(in the rows, 128 means zero)
Where one turn sends some rows of the set: a few examples, then the rows asked:
k_952: [122 112 140 101  94 135 127 140  87  99 131 141 125 168 135 107 131 134
 113 129 133 105 132 112]
k_760: [127 117 157  95 102 119 133 140  87 108 117 136 130 145 124 102 136 141
 112 145 136 115 134 111]
k_410: [124  99 110 114 117 137 102 147  83  99 119 102 112 120 121 105 127 140
 119 138 162 118 154 108]
k_222: [119 122 144  84  97 123 136 137 105 105 121 137 126 150 127  95 142 139
 119 138 141 106 135 106]
k_970: [125 103 108 118 109 121 131 151  61  98 110 139 112 155 125 100 112 146
 118 128 121 122 141  89]
k_500: [111 116 112 103 104 125 112 115 101 102 130 118  79 116 121 126 127 133
  97 127 154 123 138 108]
k_328: [129 137 122 123 109 102 127 145  83 102  92 136 110 140 117  83 139 133
  95 139 141 136 142  91]
k_439: [113 115 110 110 113 133 115 117  89  86 127 116  89 115 119 129 118 139
 113 116 151 109 140 113]
k_876: [138 117 103 110 104 120 118 153 102 119 135 115 116 140 130 112  92 137
 121 120 188 129 143  95]
k_421: [111 123 110 102 102 103 138 133  95 113 108 142  95 146 122  95 130 140
 103 141 125 136 139  79]
k_422: [117 119 141  97 110 130 128 121  82 110 129 147 122 165 135 109 141 135
 114 134 133 112 135 113]
k_301: [132 141 106 123 109 120 113 111 103  99 103 133 131 150 121 119  83 126
 117 117 131 124 129 113]
k_960: [129 120 111 122  96 118 127 168  85  83 103 132 117 152 120  79 123 136
 109 123 141 117 144  87]
k_228: [111 139  98 109  99 115 141 129  98  85 112 147  95 154 126 100 128 132
 108 114 135 113 140  90]
k_10: [140 149 104 131 121 124 118 121  99 106 134 117 118 133 126 127 102 117
 121 122 165 124 154 104]
k_341: [117 116 113 108 102 123 104 126 104 110 123 113  85 119 122 110 140 129
  90 139 166 131 142 106]
k_720: [125 129 107 104 104 107 108 116 114 130  99 138 120 155 123  98  97 136
 100 130 152 144 119 105]
k_515: [142 141 116 119 121 112 107 138 101 118 126 120 112 130 122 101 104 131
 107 114 188 136 132 104]
k_205: [123 136 102 108 100 114 108 112 121 110 111 137 117 156 124 108  87 130
 107 115 137 130 118 105]
k_997: [134 129 106 113 102 109 111 133 109 120  87 130 137 155 124  93 104 135
 105 130 171 140 134 110]
k_522: [133 124 153 108  96 128 128 144  84  92 119 138 132 155 126 105 136 133
 107 132 142 106 134 117]
k_681: [121 104 110 118 124 138 108 132  76  90 122 108 106 114 119 121 119 141
 124 125 153 110 147 113]
k_211: [135 121 106 122 109 120 117 123  93 110  98 125 145 149 122 120  80 136
 127 133 135 130 140 109]
k_790: [134 118 100 116  97 119 118 142 104 112  92 123 146 156 125 103  88 137
 124 133 159 127 142 105]
k_931: [118 135 142  95 108 126 131 122  97 102 121 145 126 159 133  98 150 133
 115 130 146 105 137 117]
k_542: [121 106 110 113 106 129  98 144  97 104 119 105 101 122 121  97 140 132
 103 143 171 128 150 105]
k_747: [139 119 106 122 119 120 122 131  81 129 131 118 120 135 131 130  94 133
 124 135 168 137 154  98]
k_939: [134 133 116 110 131 109 104 125 103 132 140 120 104 126 121 108  99 133
 114 128 156 145 129  94]
k_177: [129 138 102 111 113 123 113 127 121 111 150 115 105 132 122 115  93 121
 125 119 151 127 140  90]
k_363: [121 133 109 127 122 118 136 124  61  90 103 148 105 153 127 110 127 136
 108 115 130 118 143 102]

k_790 -> k_997
k_760 -> k_222
k_681 -> k_410
And these:
k_515 -> k_939
k_960 -> k_328

Where one turn sends some rows of the set: a few examples, then the rows asked:
k_885: [132 123 137 132 164 143 171 127 128 135 119 127 160 111 134 113 126 113
 127 128 127 122 136 155 148 145  99 129 102 149 129 156 124 118 111 154
 118 131 139 157 109  95 119 138 129 115 129 119 143 137 123 121 158 157
 132 141 113 119 137 105 135 125 137]
k_524: [125 135 123 135 119 159 128 133 124 129 130 121 139 130 119 132 136 133
 111  93 143 111 100 133 112 140 106 107 119 139 137 121 118 108 133 163
 134 120 132 150 108 124 124 129 117 131 139 129 145 127 119 141 137 131
 153 145 140 132 162 117 128 144 138]
k_406: [164 125 134 128 118 145 142 148 136 140 119 140 139 144 111 114 142 136
 118 101 139 126 122 137 122 135 118 115 128 128 118 137 150  94 118 158
 123 125 175 153  75 102 133 112 133 148 126 124 135 108 124 130 137 145
 125 143 122 135 146 107 139 145 132]
k_599: [119 121 125 144 137 153 148 129 123 134 121 121 158 114 126 113 122 107
 126 121 136 127 143 165 154 138 101 121 124 156 151 146 122 116 117 163
 130 126 132 163 110  85 137 135 118 116 121 137 153 132 106 114 142 151
 155 135 123 139 130 115 137 143 131]
k_289: [112 156 129 158 150 133 163 126 137 131 130 151 144 114 119 140 118 130
 118 117 127 102 129 142 142 142 101 135  99 122 135 123 136 122 142 151
 130 137 124 144 113 131 107 129 136 135 107 128 150 138 134 123 152 149
 122 129 107 125 155 118 135 117 126]
k_95: [ 93 124 133 108 141 122 151 144 124 123 129 160 173 135 103 127 114 139
 154 130 146 147 142 116 121 130 133 130 119 144 125 136 125 139 138 121
 132 121 126 141 117 114 122 113 136 138 130 114 133 145 115 144 145 127
 146 150 137 137 102 126 133 138 107]
k_182: [140 138 144 154 142 127 142 154 134 136 101 150 153 128 118 126 108 135
 129 120 149 129 137 152 130 114 117 144 138 128 136 141 118 111 122 160
 124 138 154 158 101 101 132 107 111 132  89 141 146 135 122 120 116 134
 134 115 100 128 124 107 137 121 138]
k_44: [113 136 134 107 137 130 149 148 125 112 117 157 144 124 110 121 145 121
 121 109 133 136 125 138 110 142 132 140 129 152 110 148 143 121 147 130
 132 118 131 131 129 117 135 117 156 153 150 114 103 133 119 149 143 122
 137 118 116 156 125 138 140 151 117]
k_686: [116 133 151 132 131 135 133 156 148 113 133 161 172 127  98 123 136 125
 145 137 118 146 159 152 119 130 134 116 137 154 103 142 113 124 128 148
 146 135 129 126 137 116 128 124 140 134 143 118 122 118 107 151 150 115
 134 130 124 133 128 107 125 149 121]
k_916: [132 145 150 159 153 143 131 144 112 129 120 156 157 133 116 133 117 117
 117 144 127 130 136 141 146 116 110 135 136 134 144 127 127 118 119 155
 131 141 139 166 114  93 121 118 127 120  96 143 134 125 116 125 123 141
 121 129 102 127 133  95 144 107 138]
k_725: [139 145 116 149 117 126 129 151 101 133 138 151 131 143 109 120 133 128
 135 109 164 125 107 147 104 126 137 105 131 144 130 125 122 114 131 157
 129 121 140 161  97 124 136 122 124 130 108 132 128 136 144 136 139 147
 124 127 127 124 128 106 158 101 129]
k_224: [170 121 132 129 143 153 157 139 141 140 122 134 154 138 115 122 138 140
 127 122 129 122 114 147 115 128 117 104 118 134 115 152 136 100 105 135
 121 126 185 135  91 104 134 119 120 135 126 129 124 130 132 131 135 137
 131 140 137 121 140  95 135 133 134]
k_85: [ 94 134 142 112 133 130 135 144 140 128 127 164 154 153  91 114 119 156
 129 126 151 143 127 138 121 145 132 132 136 145 119 135 118 138 144 137
 145 153 137 123 109 120 130 127 163 149 142 106 136 149 126 132 151 143
 147 127 122 136 109 118 118 136 132]
k_167: [146 131 110 130 127 161 121 130 121 135 143 132 144 138 108 123 133 133
 108 102 155 122 114 131 115 139 104 112 126 135 125 122 132  98 143 161
 125 124 153 161 104 107 129 143 125 144 139 136 145 138 124 145 161 157
 141 153 134 134 143 102 125 142 127]
k_520: [105 127 133 112 138 134 158 151 125 127 126 171 148 126 124 126 135 116
 139 114 128 139 140 139 112 135 133 130 129 138 112 155 121 116 141 133
 139 121 134 132 113 120 131 123 154 135 153  96 106 127 116 146 148 120
 142 124 120 149 110 130 138 160 114]
k_713: [150 147 119 152 125 133 152 133 118 137 149 149 139 149 100 133 132 137
 139 120 140 112 118 152 117 134 127 103 121 137 131 116 145 102 128 133
 132 128 152 130  97 132 135 125 132 140 104 141 128 138 153 127 149 151
 115 125 135 134 141 103 152 112 124]
k_39: [114 124 146 139 134 133 158 157 133 131 126 160 153 130 100 122 126 154
 143 120 128 117 145 142 129 131 136 116 136 152 131 143 111 141 125 140
 154 148 132 119 120 123 133 114 153 165 132 131 115 136 103 118 164 140
 136 125 133 132  91 143 121 134 125]
k_849: [112 125 146 129 118 139 150 144 137 120 109 154 157 128 108 128 134 151
 142 119 118 126 144 149 127 120 131 136 143 156 132 147 122 141 122 144
 137 135 138 115 129 117 125 128 148 165 122 142 101 151 103 123 151 138
 130 135 134 126  91 138 120 130 134]
k_533: [160 118 149 137 116 136 141 154 127 132 107 118 145 144 113 103 139 136
 123 111 131 128 122 146 127 131 131 100 116 144 124 148 140  98 119 160
 122 123 173 146  83  97 134 123 129 128 122 119 136 131 121 110 132 140
 149 130 135 121 139 120 143 129 121]
k_733: [133 131 108 124 133 165 159 124 129 129 150 129 141 136 119 137 133 147
 126 114 139 116 107 132 107 149  88 105 116 145 136 133 128 104 142 144
 133 126 145 150 120 107 126 140 119 131 130 129 137 128 134 133 157 149
 133 148 132 120 153 105 132 136 130]
k_350: [ 97 125 130 108 135 123 148 136 132 112 115 156 167 133 108 135 120 134
 145 128 132 148 143 129 127 129 141 135 130 147 129 140 146 149 135 129
 116 120 124 133 131 115 138 115 139 152 119 130 118 154 110 144 146 131
 138 150 141 149 112 122 137 124 112]
k_3: [141 150 149 157 169 140 151 150 118 132 115 159 162 114 113 123 119 118
 124 130 138 121 136 159 145 114 115 136 123 130 134 140 123 105 108 133
 123 146 151 147 102 116 136 118 126 131 105 141 135 146 128 129 136 150
 117 119 106 138 133  92 138 110 139]
k_675: [121 138 153 112 125 137 140 152 130 120 135 155 158 110  96  98 157 125
 128 117 145 131 140 132 122 132 127 138 121 163 121 142 126 129 134 148
 142 125 161 114 142 118 122 138 154 146 142 135 113 137 113 138 128 149
 133 118 139 129 107 136 144 142 119]
k_299: [126 143 128 165 144 133 140 117 132 142 118 151 146 118 140 143 115 127
 106 124 114 101 133 146 148 144 121 127 116 130 135 116 127 131 129 170
 134 132 125 155 109 107 102 128 139 139 103 135 140 136 121 130 140 127
 133 137 110 118 135 119 128 121 138]
k_807: [160 136 127 149 125 125 138 140 107 154 147 137 130 144 110 128 141 130
 134 103 155 123 125 136 119 133 127 117 128 140 124 107 141  98 132 159
 129 119 152 154  99 117 123 133 129 151 124 129 124 132 145 132 141 159
 114 137 139 132 129 118 162 121 127]
k_586: [106 138 137 112 130 130 128 133 136 119 119 156 154 143  91 104 138 147
 124 109 145 149 122 138 128 135 136 144 142 164 121 148 125 136 143 137
 126 145 142 119 112 122 133 130 164 156 134 120 124 150 133 149 144 145
 136 127 124 140 105 119 123 132 138]
k_906: [133 118 141 141 146 145 154 127 105 129 109 128 160 129 134 120 111 105
 120 130 113 111 149 140 150 146 113 128 110 148 140 136 136 121 106 158
 115 122 128 166 101  88 119 130 138 114 110 145 146 134 117 119 147 148
 138 139 117 133 125 113 133 136 127]
k_180: [118 133 162 124 140 138 144 163 129 130 143 159 153 121  95 113 141 125
 139 124 146 128 153 122 123 134 134 120 126 148 122 135 105 134 125 150
 140 137 157 114 139 131 137 136 151 142 141 135 129 133 110 139 133 147
 140 115 147 139 106 127 144 147 114]
k_983: [115 139 122 171 133 116 143 119 137 146 124 141 141 128 121 143 117 108
 125 117 137 110 131 154 130 139 121 137 114 124 122 120 134 142 131 175
 128 119 112 147 107 126 104 126 121 126 110 131 132 140 131 121 141 139
 140 124 116 128 142 122 139 126 126]
k_87: [108 137 149 112 117 138 140 151 144 105 125 157 171 117 107 128 136 128
 136 139 123 140 156 161 116 136 128 128 137 162 116 129 134 131 127 146
 143 126 127 126 155 102 131 125 141 144 135 132 113 129 102 143 143 119
 126 135 125 134 131 114 133 141 128]

k_916 -> k_406
k_983 -> k_725
k_733 -> k_289
And these:
k_87 -> k_44
k_85 -> k_39

